128 stands for zero in the data rows.
What is the hidden score of each row? Scores go from 0 to 20, and 10 is about the middle. The score is a weighted sum of the row's numbers plus the product of two more (or one squared), each taken from its middle value.
[152 156 154 153 136 163 111 113 124 142 131 120 112 113 101 123 131 140
 141 156 118 166 147 117 121 103 142  96 127 119 126]: 10
[140 123 136 104 146 105 151 137 122 131 115 121 139 145 137 136 121 130
 113 126 141 101 132  83 133  75 120 131 143 133 138]: 14
[ 91 127 111 116 164 138  76  96 134 143 141 113 154  97  96 134  95  97
  89  83 117 136  77 115 108 143 133 185 103  84 133]: 13
[117 147 158 171 128 140 120 120 117 110 124 117 118 137 111 118 158 143
 133 178 133 149 142 120 130 116 136 122 132 130 133]: 11
[132 133 170 131 146 104  96 112 106 145 138 131 119 108  76 133  97 116
  92 113 137 142  95 153 115 190 184 146 128  90 116]: 13
[103 134 136 105 110 144 148 165 138 106 116 127 126 143 134 125 146 144
 145 144 138 137 121 110 133 103 110 124 144 132 140]: 12
[ 93 130  76 148 173 150 117 126 142 129 120 124 138 116 138 140 147 116
 155 116 126 134 117 113 145 100 116 136 151 135 120]: 7
[121 131 128 103 127 150 154 157 122  85 132 132 104 153 130 109 120 144
 134 154 131  91 155 134 142 141 108 116 123 145 116]: 11
[146 155 113 105 140 115 147 149 118  59 116 131 117 170 108 108 113 168
 132 150 118  90 143 154 147 134 133 120 150 145 105]: 12
[128 142 109 149 135 130 128 132 138 123 126 136 120 132 130 119 147 124
 144 138 126 115 100 127 155 121 116 122 151 136 109]: 7
[121 133 158 101 131  94 167 148 155 140 111 135 125 137 146 138 164 129
 143 103 119 139 157 130 133 104 128 109 107 144 123]: 9
[134 124  85 132 133 128 107 126 161 122 109 137 169 156 130 138 129 124
 155 121 122 115 114 110 138 132 116 139 142 110 135]: 8
[116 145 118 123 152 128 111 153 135  87 125 153 103 158 136 108 106 139
 151 174 112 107 117 149 156 126 112 124 129 149  93]: 11
[149 128 142 128 124 109  93 123 115 137 137 127 166 106 102 156  86 128
  99  85 103 167 122 146 118 165 157 177 121 123 143]: 10
[134 106 141 123 116 101 100 134 132 133 123 133 120 151 130 127 141 146
 125 153 129 120 122 146 112 141 122 122 101 117 138]: 10
[134 128 122 126 150 119  95 114 153 164 137 127 144 117 105 177 141 117
 124 105 140 146 111 119 113 125 161 148  96 107 132]: 13
[119 139  81 148 167 186 107 113 123 132 144 126 127  92 128 122 121 106
 127 137  91 153 108 115 145  95 110 144 158 127 119]: 11
[129 137  73 122 156 150 110 117 158 128 121 127 129 109 149 112 165 130
 138 161 113 140 117 112 126  99 100 121 148 120 137]: 15
[121 115 111 111 116 128 175 146 125 124 121 131 126 154 144 126 116 141
 114  92 138 126 154 135 131 100 111 119 152 158 118]: 10
[111 126 149 140 130 135 129 135  79  98 130 122 123 150  98  90 125 175
  84 136 157 124 117 147 140 129 112 113 131 129 135]: 11
[141 157 148 117 119 121 122 143 120 137 124 135 113 145 103 149 162 163
 125 153 161 146 136 122 110 112 119  88  79 144 147]: 11
[126 133 148 140 111 144 142 141 114 107 121 120  90 122 135  93 121 147
 113 136 122 128 142 178 120 147 135  94 158 135 109]: 8
[143 170 146 118 136 173 158 130  68 139 130 115 138 129 105  92 130 170
 139 115 136 157 148 114 105 114 123  91 109 152 137]: 15
[142 143  76 141 140 172 137 115 122 129 128 125 138  94 126 129 142 106
 176 129 107 165 129  76 147 110  92 148 164 140 139]: 12
[126 124  96 142 151 129  81  93 139 172 151 104 143  81 112 141 107 103
 106  95 110 153  97 105 117 123 132 189 122  95 143]: 12
[141 133 158 128 107 164 107 101 109 115 145 120  98 135 103 109 133 144
 118 172 152 122 130 121 147 130  98 111 111 141 125]: 10
[140 146 111 121 136 155 155 124 145 134 126 126 130 137 142 120 139 138
 157 132 122 134 153 101 140  97 115 106 123 121 107]: 10
[ 87 108 175  98 120 104 155 168  93 149 106 152  85 146 121 117 174 158
  51 110 190 146 144 175 113 155 106 109 127 185 152]: 9
[146 118 134 152 103 108 124  97 142 168 138 112 108  90 157 139 112  73
 141 115  86 101 154 156 134 144 164 112 119 112 113]: 11
[150 126 131 160 122 121 123 107 130 156 139 111 115  73 162 127 108  86
 138 107  81 133 167 164 128 131 178 122 117 110 119]: 9
[160 136 152 122 132 112 158 128 108 106 144 122 134 152 107 140 116 165
 134 127 160 138 123 102 161 101 116 111 152 137 128]: 11
[ 95 115 100 132 155 149 127 147 135 129 128 130 139  94 147 144 144 122
 132 136 126 110 117  69 143  72 102 143 139 143 149]: 13
[129 162 143 144 121 125 122 118 117 112 137 143 127 148 101 125 138 174
 117 144 155 130 123 105 105 131 117  91  96 144 139]: 9
[138 124 132 123 145 102 112 127 104 145 118 127 134 130 138 135 117 114
 135 107 119 156 122 142 124 135 137 121 109 127 123]: 8
[136 135 102 116 131 124 147 156 125 120 135 149 106 126 138 148 127 132
 140 137 148 141 148 100 162 116 109 105 144 159 114]: 11
[136 144 117 105 178 182 136 122 105 133 131 128  97 117 127 109 135 136
 145 157 115 135 102  84 142  91 116 126 159 136 119]: 11
[107 125 136 125 113 117 141 127 131 141 136 145 109 126 142 113 137 124
 113 133 129 104 121 123 149 108 113 119 122 131 140]: 9
[ 93 146 137 132 155 164 133 146 121 106 123 135 129 132 113  92 145 153
 131 176 111 112 109 122 118 122  99 118 136 140 135]: 11
[146 127 173 123 111  96 110 102 127 143 135 129 127 144 102 143 117 138
 120 119 153 123 117 129 108 148 171 115  88  84 136]: 15
[125 143 117 139 126 162 140 165 130 117 118 141 115 149 128 125 165 145
 134 173 155 116 137 122 133 117  98 102 136 152 132]: 9
[125 126 144 117 105 136 154 136 114 135 121 119 144 140 125 103 131 150
 107 109 153 146 144 100 134 104 136 118 131 148 127]: 9
[155 144 143 133 133 138 137 107 118 156 142 106 117 121 126 134 115 114
 144 134  86 123 173 144 140 149 159 121 124 116  95]: 14
[132 129 171 127 145 118 124 111 105 126 127 133 125 138  70 130 102 162
 113 112 139 141 116 153 101 132 122 136 112 147 145]: 9
[107 127  91 129 150 149 128 129 124 153 138 127 150 109 149 109 140 132
 164 134 116 160 102  88 133  87 103 144 138 128 126]: 10
[122 139 139 105 114 136 153 146 110 106 117 124  89 147 128  76 164 154
  95 137 141 135 144 129 127 116  89  82 141 162 132]: 11
[121 135 149 135 147 161 114  96 114 136 145 125 117 116  99 105 123 137
 105 134 138 150  99 142 109 130 134 116 116 114 132]: 9
[110 133 124 134 107 120 135 141 104  91 137 128 135 146 125 109 102 153
 120 117 150 125 114 107 147 118 115 123 142 143 105]: 11
[128 132  98 117 148 121 148 128 140 103 125 129 141 155 136 140 152 149
 138 132 134 125 133 105 148  77 115 105 129 151 142]: 10
[136 128  92 118 136 130 133 133 145 137 120 139 166 132 139 184 117 112
 152  96 124 142 121  87 137 107 132 152 135 119 136]: 9
[147 130 109 159  85 105 136 123 149 110 144 133 108 118 175 117 107  76
 139 144  86  89 170 157 144 167 152 100 140 117  89]: 11
[170 125 136 118 108 111  98 112 140 146 137 122 155 120  87 161  97 117
 116  86 143 126 115 101 101 141 142 163 113 121 135]: 13
[146 116 137  73  89 128 137 160 131 127 121 128 100 168 129  86 159 144
  82 137 154 169 164 158  82 128 100  99 119 161 165]: 12
[129 154 129 136 164 135 147 154 128  59 118 142 134 137 120 126 125 172
 180 183 110 104 132 154 148 122 129 130 130 109 100]: 14
[163 103 128 140 123  91  98  99 135 149 151 124 174 110 129 176  97 104
 110  68 129 146 110 116 112 119 153 163  96 120 137]: 9
[130 102 143 144 102 118 116 122 114 129 137 123 119 138  93 152 133 144
  89 132 123 123 114 152 121 125 113 157 124 121 161]: 12
[143 138 148 138 109 139 130 122 118  99 131 125 103 127 108 111 129 133
 120 139 124 131 129 156 147 149 116 133 146 146 132]: 9
[126 121 165 125 113 115 112 142 120 149 122 141  95 136 135 106 145 125
  96 149 153 130 113 151  89 159 119 102 125 131 150]: 8
[127 124 120 117 145 120 151 144 124  77 122 146 136 152 133 131 118 138
 137 151 123  84 131 141 147 151 125 132 144 137 128]: 8
[154 127 137 126 104 139 133 117 132 153 126 142 123 141 124 141 148 155
 104 129 164 155 137 133 115 127 109  92 102 151 150]: 12
[116 166 150 155 132 150 118 123 105 140 134 129 124 115 102  91 111 144
 123 163 118 108 114 132 110 117 142 111 123 121 117]: 10
[114 146 129 129  98 146 128 119 115 117 149 111 117 102 125  84  98 144
 120 116 125 117 135 116 153 128 118 116 110 117 118]: 12
[119 130 165 105 107 104 105 117 112 133 139 130 135 137  95 134  88 155
  80 108 153 121 108 148 119 164 161 124 102 115 144]: 13
[161 109 129 144  88 105 140 106 154 174 128 134 119 111 171 140 117  76
 147 128  89 105 152 172 122 137 187 114 153  93 103]: 9
[132 122  87 163 153 142 100 115 176 163 127 132 170 101 156 180 164  79
 162 103 108 157 106  84 137 103 110 161 147 106 119]: 7
[ 95 141 129 125 124 122 133 150 131  86 100 135 154 161 129 116 157 138
 153 130 120 136 124 109 111 124 113  99 138 138 134]: 5
[129 138 165 160 120 159  85 120 121 120 143 108  93 134 123  80 114 143
 125 158 115 117 132 150 107 129 130 111 110  96 119]: 13
[137 124 150 131 139 154  98 109  99 137 153 124 119  89  99 116  99 126
  88 110 130 124  91 150 122 153 127 158 120 114 138]: 9
[130 134 122 101 135 138 166 157 120 106 113 136 101 127 135 114 156 132
 122 130 149 136 164 149 128 125 103 104 151 163 132]: 9
[114 147 150 112 108 149 114 123 141 127 109 118 119 152 134  86 157 142
 123 143 149 127 137 149 104 125 125 106 142 132 153]: 6
[119 153 119 134 139 182 130 128 130 105 113 130 107 134 126 108 148 141
 139 175 141 127 114 138 153 135 100 129 156 129 134]: 8
[149 101 121 106 118  92 113 150 149 134 114 149 129 173 151 127 143 141
 116 118 165 126 154 147 110 110 123 130 137 137 148]: 8
[109 148  87 143 165 184 117 128 130 121 128 126 114  89 134 126 153 108
 125 170 127 146  91 103 130  93 123 137 160 118 139]: 10
[112 124  85 128 126 158 110 144 172 124 119 137 157  94 135 164 135  90
 174 145 126 125 125 105 111 124 123 151 130 116 135]: 8
[143 134 139 136 100 108 132 134 135 115 112 145 132 152 112 129 138 159
 137 137 167 155 135 103 123  96 103  99 120 153 144]: 7
[133 144 135 137 133 153 146 137 101  91 132 131 125 132 137 105 105 120
 198 159  86  73 135 136 165 122 131 127 148 135  81]: 5
[123 146 139 125 122 157 141 148 114 149 132 113 125 135 132 107 154 153
 145 140 141 175 139 107 108 124 119  81 127 139 133]: 11
[121 128  88 130 201 159 114 115 136 147 130 128 163 100 132 135 132 111
 157  89 100 136  78  98 141 108 115 156 141 100 120]: 7
[139 131 116 156 169 107 110 109 120 152 139 112 172 112 139 131 114  88
 121 114 105 130  84 110 145 128 152 155 146  97 121]: 9
[139 117 135 140 144  96 106 127 140 121 139 122 154 171 138 120 111 124
 130 126 121 104 112 116 131 139 143 131 102 101 120]: 12
[138 111 153 105 122 125 152 140 140 154 133 158 112 131 134 154 131 120
 118 137 127  95 170 164 115 157 125 117 134 152 146]: 18
[126  83 124 113 109  94 135 153 156 136 124 133 114 163 160 160 144 113
 112 115 131 133 136 155 144 133 114 135 163 127 130]: 14
[122 143 158  98 119 126  98 113 123 144 135 140 119  95  98 107 103 120
 123 101 135 125 111 117 104 161 142 143 104 120 139]: 6
[108 119 139  90 101 144 182 178 119 131 121 140  86 140 132 109 158 152
  67 109 168 160 162 137 113 125  82 110 128 188 148]: 11
[ 92 157 148 133  94 135 145 148  97 101 120 124  98 163 124  68 148 165
 118 158 159 129 120 123 129 121 109  72 138 150 117]: 8
[ 99 128  96  98 167 117 164 165 103 104 113 125 154 130 154 103 100 125
 159 145  79  68 109 116 170 135 137 140 184 114  89]: 15
[140 113 117 125 127 125  99 110 122 168 132 120 162 116 110 147  96 116
 133  90 100 152 123 109  99 136 167 178  85 106 142]: 10
[109 143 103 149 120 174 125 121 147 143 158 120 117 104 141 100 121 113
 133 151 129 107  96 117 136 132 114 133 161 112 109]: 10
[143  93 134 115  87 110 143 136 143 138 123 137 116 160 117 108 161 149
  95  88 176 173 148 127 104  98  94 111  96 181 169]: 8
[128 158 108 131 122 137 114 102 139 139 117 134 139 114 130 132 123 127
 172 120 112 138 132  95 130 110 148 127  92 143 138]: 6
[152 115 148 136  67 105 120 110 164 185 126 125 119 119 146 115 110  73
 128 128  85 120 141 161 126 144 155 116 108 107 108]: 11
[114 106 130 116 137 104 134 136 124 115 119 131 120 128 165 118 137 107
 155 141 116 116 151 133 147 104 132 109 117 149 122]: 6
[137 115 119 140 139 126 111 112 113 114 134 127 145 130 136 111  92 133
 142 127 116 107 113 132 130 141 123 126 152  98 134]: 8
[135  95 134 134 100 130 136 166 143 135 117 146 136 160 143 156 154 134
 117 129 160 129 142 121 135  99  98 118 138 157 149]: 9
[ 96 118 153 115  94 108 145 152 120 129 117 130 130 165 106 136 125 158
 120 112 166 140 144 112 110 131 104 106 107 165 142]: 10
[143 124 166 129 111 127 139 106 132 156 140 124 130 121 121 148 144 131
 144 146 111 125 136 136 123 124 128 112 100 112 140]: 11
[147 135 164 115 123 101 124 113 118 147 149 140 149 148  87 146  94 130
 114  83 162 131 120 123 111 154 141 142  79 121 134]: 12
[122 136 128 139 118 124 141 145 154 109 109 134 145 165 143 131 164 156
 145 147 135 145 134 123 144 101 120 104 129 154 129]: 9
[138 143 138 158 138 127 142 106 122 138 133 118 132 115 142 123 101 100
 155 138  90 130 150 118 137 131 180 124 114 115 121]: 9
[115 138 142 130  95 144 131 134 110 110 116 127 130 150 138 113 144 167
 115 140 149 131 133 124 125 108 112 112 113 144 144]: 7
[128 116 102 118 140 100 150 136 160 132 123 121 139 131 164 125 122 108
 152 111  92 131 140 146 159 133 153 136 151 115 106]: 12
[114 143 141 122 126 140 167 154  97 100 123 140 102 146 124 117 149 126
 124 158 139 115 137 137 138 128 101 115 132 170 114]: 8
[130 124 125 113 145  96 147 144 136 115 122 131 141 136 151 122 140 133
 150 128 117 122 122 111 137 120 139 119 128 136 121]: 7
[147 117  97 162 177 152  98  98 118 142 128 106 158 108 128 129 108 101
 152 122  69 143  95 137 150 130 158 165 162  88 101]: 9
[122 136 128  96 104 114 153 150 133 117 109 153 122 153 148 107 147 136
 132 140 137 120 132 117 125 143 102 104 137 147 136]: 8
[126 114 123 151  76 113 145 112 140 166 136 118 127  93 155 133 118  90
 151 131  92 117 162 147 118 150 184 119 121 111 131]: 10
[107 155  97 134 157 148 143 138 126 102 119 135 135 139 146 130 162 137
 151 124 141 148 129  81 143  89 122 118 131 152 121]: 10
[104 149 118 149 111 137 148 159 125  88 121 134 120 152 146 113 137 158
 145 116 160 167 122  91 151  81  88 104 144 157 135]: 17
[119 160 122 139 128 159 152 136 105 106 120 122 127 136 135  93 130 148
 159 129 143 150 139  99 137 112 108  99 150 139 110]: 6
[123 141  88 129 162 132 116 127 147 134 113 125 163 106 140 130 161 111
 165 134  98 153 113 111 130  98 133 149 137 127 133]: 8
[156 128 144 132 120 140 115  85 113 130 143 124  99 129 105 118 120 131
 103 132 132 111  91 131 103 140 134 133 142 118 114]: 9
[115 154 143 126 140 124 142 123 134 135 132 124 137  93 141 124 110 130
 152 103 109 132 156 142 142 122 167 111 115 131 114]: 9
[136 104  96 100 141 127 131 160 160 111  96 134 143 162 158 139 168 131
 155 157 118 123 146 118 104 131 100 141 144 123 142]: 12
[163 119 153 115 118 103 119  89 129 135 150 125 162 102  91 175  80 100
 113  74 135 123 113 103 101 156 153 183 121 104 153]: 9
[103 119 122 133 115 122 132 150 136 116 121 117 113 126 160 121 123 114
 138 144 121 105 151 148 160 140 152 112 136 132 120]: 12
[149 145 149 147 106 170 135 146 120  73 117 118  96 147 129  84 170 158
 140 185 139 147 142 122 131 137 104  86 163 155 121]: 6
[117 121 128 132 104  95 150 135 129 154 123 124 121 116 175 137 116  64
 161 151  82 104 154 167 167 158 189 102 141 114  75]: 11
[ 98 158 130 104 138 133 162 182 102  99 139 139 120 165 147  75 153 174
 119 157 136 122 133 109 145 117  88  84 121 160 133]: 10
[141 159 162 118 132 156 133 127  70 104 133 135 105 139  83 100 123 175
 126 160 166 145 121 138 134 105 115 119 109 166 124]: 7
[118 119 154 102  91 123 147 188 122 152 114 143  95 154 121 124 179 147
 105 127 182 155 156 116  96 112  91  93 110 188 150]: 13
[126 125 135 127 104 138 114 116 135 130 129 129 106 117 138 118 144 136
 103 147 135 137 127 155 135 130 108 121 125 139 145]: 9
[108 131 102 127 131 119 122 166 132  84 106 139 134 140 133 125 138 149
 135 139 120  88 159 147 158 124  93 144 137 144 110]: 9
[116 136  83 140 136 113 155 151 162 133 126 137 173 133 160 152 163 134
 143  89 132 146 127  84 146  91 103 144 130 121 140]: 11
[133 163 162 103 141 135 117 127 100 102 120 130 122 152  90  86 127 159
 141 152 133 122 110 128 136 144 115  99 142 141 127]: 8
[166 133 125 122 139 149 117 107 129 147 127 132 115 124 123 102 125 132
 124 128 124 149 129 146 114 113 140 121 111 123 127]: 8
[144 143  89 137 123 145  69 101 142 165 152 126 142  69 118 156 127  97
 131 115 108 147 100  98 103 121 126 174 128  94 132]: 13
[155 125 144 133 131 101  97  89 151 157 134 132 167 130 115 171 115 104
 109  90 129 139  99 139 107 153 186 147  92  84 139]: 15
[118 134 126 117 136 150 142 129 130 108 133 132 113 127 134 122 137 127
 149 147 119 111 136 119 149 116 111 125 124 136 107]: 9
[116 129  93 124 163 150 123 141 131 125 109 126 136 107 122 138 146 107
 155 143 105 122 123  97 137 129 115 143 137 149 130]: 19
[130 139 130 138 116 149 113 126 141 115 138 116 133 109 125 124 111 138
 134 148 125 113 145 108 131 103 112 125 105 147 142]: 12
[109 139 160 129 125 125 108  89 112 116 143 120 122 130  87 107  88 156
  98  94 143 124 109 166 109 152 144 140 126 100 134]: 15
[142 105 133 149 175 114  73  84 141 157 149 118 141  72 109 158 107  87
  97 102 103 135  70 117 100 144 139 169 113  90 140]: 13
[136 107 162 129 136 111  90  87 133 154 130 137 160 129 106 156 114 127
 101 108 121 108 130 139  96 146 154 158  78  89 143]: 9
[120 150 137 127 118 139 146 142 127 150 112 114 135 144 140 105 174 162
 154 132 137 164 154  74 114  81 130  99 101 155 141]: 9
[108 150 133 126 125 132 160 144 125 111 124 116 136 128 143  89 156 144
 119  92 129 154 128 110 122 112 128 121 138 150 133]: 8
[104 134  94 108 148 157 146 132 111 110 135 132 129 133 131  95 139 148
 134 137 129 147 119 108 147 113  93 138 152 134 126]: 9
[146 156 125 121 122 156 150 146 107 117 128 128 125 121 127 107 136 149
 161 138 138 135 145 116 154 108 118 108 136 152 114]: 8
[118  97 117 124 116 118 159 155 159 169  97 131 117 138 164 145 180  96
 140 137 113 148 165 145 118 120 140 130 156 156 143]: 11
[119 115 124 137  74 112 146 116 141 158 136 124 117  93 153 149 130  77
 125 127  98 118 163 140 147 131 157 125 111 125 111]: 12
[131 104 143 125 123 115 139 158 138 135 121 151  96 162 138 134 165 138
 108 147 155 143 151 155 118 150 109  99 121 156 122]: 9
[141 158 122 130  94 148 125 134 105 108 144 117  98 156 102 100 115 176
 106 125 152 154 145 128  95 135  90  95 115 155 127]: 12
[121 109 179 144 104  74  95  96 129 135 122 116 148 142 110 176 118 119
  96  93 121 115 105 139 101 174 149 142  88  88 127]: 9
[136  98 151 138 132  84  88  78 142 146 121 117 164  96 116 168  98 113
 119  80 123 132 116 132  93 134 178 174  86  77 139]: 7
[122 127 126 119 117 135 156 120 105 117 124 129 100 133 153 114 105 120
 130 147 100 122 143 159 145 140 144 116 151 133 105]: 9
[119 111 167 111 142 139 136 137  86 120 133 132  87 153 106 124 132 147
  67 122 147 150 125 181 155 136 118 129 153 161 132]: 14
[163 127 147 147 105 154 122 117 124 132 131 128 100 118 122 118 141 113
 116 148 137 145 149 152 118 135 109 112 140 146 141]: 9
[167 119 113 136  89 111 131 127 151 159 135 127 113 122 173 115 131  99
 144 144 122 150 152 128 124 131 154  91 145 131 111]: 11
[142 129 158 131 115 126 109 122 128 124 130 113 120 119  98 116 127 115
 106 135 134 125 103 129  98 159 154 137 116  94 139]: 11
[ 98 111 127 123 113 118 148 142 163  70 106 136 117 150 137 118 139 138
 136 148 114  63 121 129 152 140 115 131 125 123 114]: 11
[113  99 125  92 139 105 172 192 110 116 106 145 125 177 151 144 129 137
 109 120 138  83 161 142 149 128 116 123 123 167 119]: 12
[122 108 135 127 128 142 108  81 125 155 149 129 138 108  97 148 103 120
 102 120 113 117 122 105 106 154 124 151 107 105 136]: 19
[126 117 114 112 126  91 150 155 149 112 118 143 121 144 154 152 130 118
 161 129 136 113 141 117 124 112 129 136 138 146 129]: 7
[ 95 159 152  87 139 144 164 165 101 125 114 131 128 130 117 106 163 172
 125 133 156 131 126 137 137 125 121  93 120 165 145]: 8
[146 115 160 114 143 135  83  71 107 120 145 103 145  96  84 154  62 109
 117  92 116 117 104 142 116 161 179 163 128  96 128]: 9
[129 122 161 117 120  93 142 154  92 122 125 137 122 152 126 120 123 146
  99 138 151 124 117 158 130 138 111 108 148 147 112]: 11
[115 150 115 134 134 168 159 153 120 104 147 122 126 138 136  70 149 152
 137 140 139 154 148  83 135 107  78 109 135 151 124]: 9
[ 94 161 146  94 126 110 124 121 135 121 129 140 132 137 110 105 118 156
 109 113 169 128 104 124 117 141 136 114 106 123 157]: 12
[152 140 115 157 132 126 121 135 145 143 123 123 159 128 145 150 121 121
 168 114 120 134 160  93 152 118 139 134 104 125 125]: 8
[114 134 108 147 117 107 150 163 158 111  98 144 152 148 141 146 165 129
 170 145 136 138 130 102 146 109 105 109 132 137 147]: 6
[134 114 143 131 119 150 107 115 137 146 131 125 140 112 100 149 103 121
  96 110 142 129 119 104 109 142 130 164 106 104 165]: 10
[137 133 137 122 128 145 103  98 111 124 122 122 125 115  90 150  94 140
 111  96 124 141 106 140 116 144 121 170 114 115 145]: 8
[140 135 145 116 165 116 113  95  85 157 139 127 149 107  94 138  87 145
 106  97 107 133  89 149 136 148 167 163 113  91 126]: 10
[126 127 106 117 149  99 143 132 140 118 109 132 166 124 159 148 106 133
 147 130 105 131 136 152 143 135 167 121 141 114 128]: 9
[144 109 108  78 142 102 153 175 133 137 110 138 122 128 159 108 122 108
 129 105 125 158 149 173 138 145 150 121 154 150 135]: 9
[123 128 107 138  98 113 136 147 139  83 123 138 107 148 117 138 117 146
 147 147 114 116 136 177 169 135 118 124 135 144 112]: 17
[140 116 139 126 134  99  96  62 149 154 146 119 161 119 109 166  81 108
  98  77 120 118 110 121  94 145 162 169 102  71 131]: 12
[124 134 121 149 128 123 159 143 116  66 121 123 123 134 132 114 136 141
 149 108 120 139 132 126 149 137 142 121 182 117 115]: 18
[125  98 137 108 112  99 114 170 138 135 107 151 106 165 128 139 155 129
  81 107 157 132 130 137 128 151 119 121 143 147 162]: 10
[108 138  73 162 150 133 105 111 172 145 138 132 162  89 160 140 127  92
 167 139 113 137  97  89 128 123 115 141 157 103 123]: 8
[135  92 160  77  91  94 157 170 140 164 112 157 121 158 142 136 184 153
 100 127 191 150 165 135  70 103 107 107  92 169 165]: 14
[106 103 118 127  99  94 175 147 176 147 122 131 117 113 196 136 158  84
 144 140 109 118 157 147 118 132 141 109 146 131 109]: 9
[148 137 138 132 146 116 121  98 147 162 137 133 143  93 150 135 126  97
 176 135  88  94 122 129 113 131 173 108  96 108 138]: 11
[131 108 120 123 134 126 148 115 139 158 130 145 138 120 178 142 109  83
 163 144  87  86 158 149 134 145 168 109 115 106 104]: 10
[170 120 104 120 102 116 127 106 171 167 137 122 133  88 170 124 101  68
 153  90 100 120 161 119 127 113 172 126  85 113 114]: 9
[120 135 120 115 172 156 129 122 107 133 113 131 148 113 125 141 126 141
 161 131 120 126 118  96 139 101 123 148 144 122 139]: 10
[141 143 156 157 132 107 110 122 108 157 148 132 145 119 102 181 125 119
 125 123 147 136 104 133  98 146 169 143 106 113 133]: 10
[118 164 138 163 115 164 134 112 115 115 135 108 121  95 117 106 126 137
 145 144 108 110 130 132 150 133 133 124 132 134 126]: 7
[121 105 153 101 122  87 152 156 114 115 120 135 109 152 138 145 144 125
  97 122 165 131 118 157 124 133 108 111 154 155 157]: 8
[120 130 104 116 130 102 176 133 123 117 132 113 134 109 191 122  87  65
 170 118  73  89 144 138 195 141 162 121 178 113  67]: 11
[133 119 118 103 131 118 163 140 135 103 108 126 149 168 148 103 142 166
 116 120 164 140 146 104 108  74  85 123 137 140 138]: 8
[127 109 122 101 132  92 182 155 133 130 117 129 123 142 168 135 131  99
 130 126 113 115 160 165 138 141 141 123 167 132 118]: 10
[109 120 124 123 172 130 133 114 108 104 127 129 147 140 152  99  89 133
 131 112 109 101 113 151 165 122 138 131 140 129 100]: 7
[150 121 126 132 156 152 104 126 108 126 131 134 154 132 131 147 108 128
 155 151 103 154  98 116 108 139 149 129 160  98 112]: 9
[125 152  67 133 133 189 154 146 126 105 119 136 130 108 132  88 153 147
 145 155 143 138 137 107 154  85  86 113 150 160 137]: 9
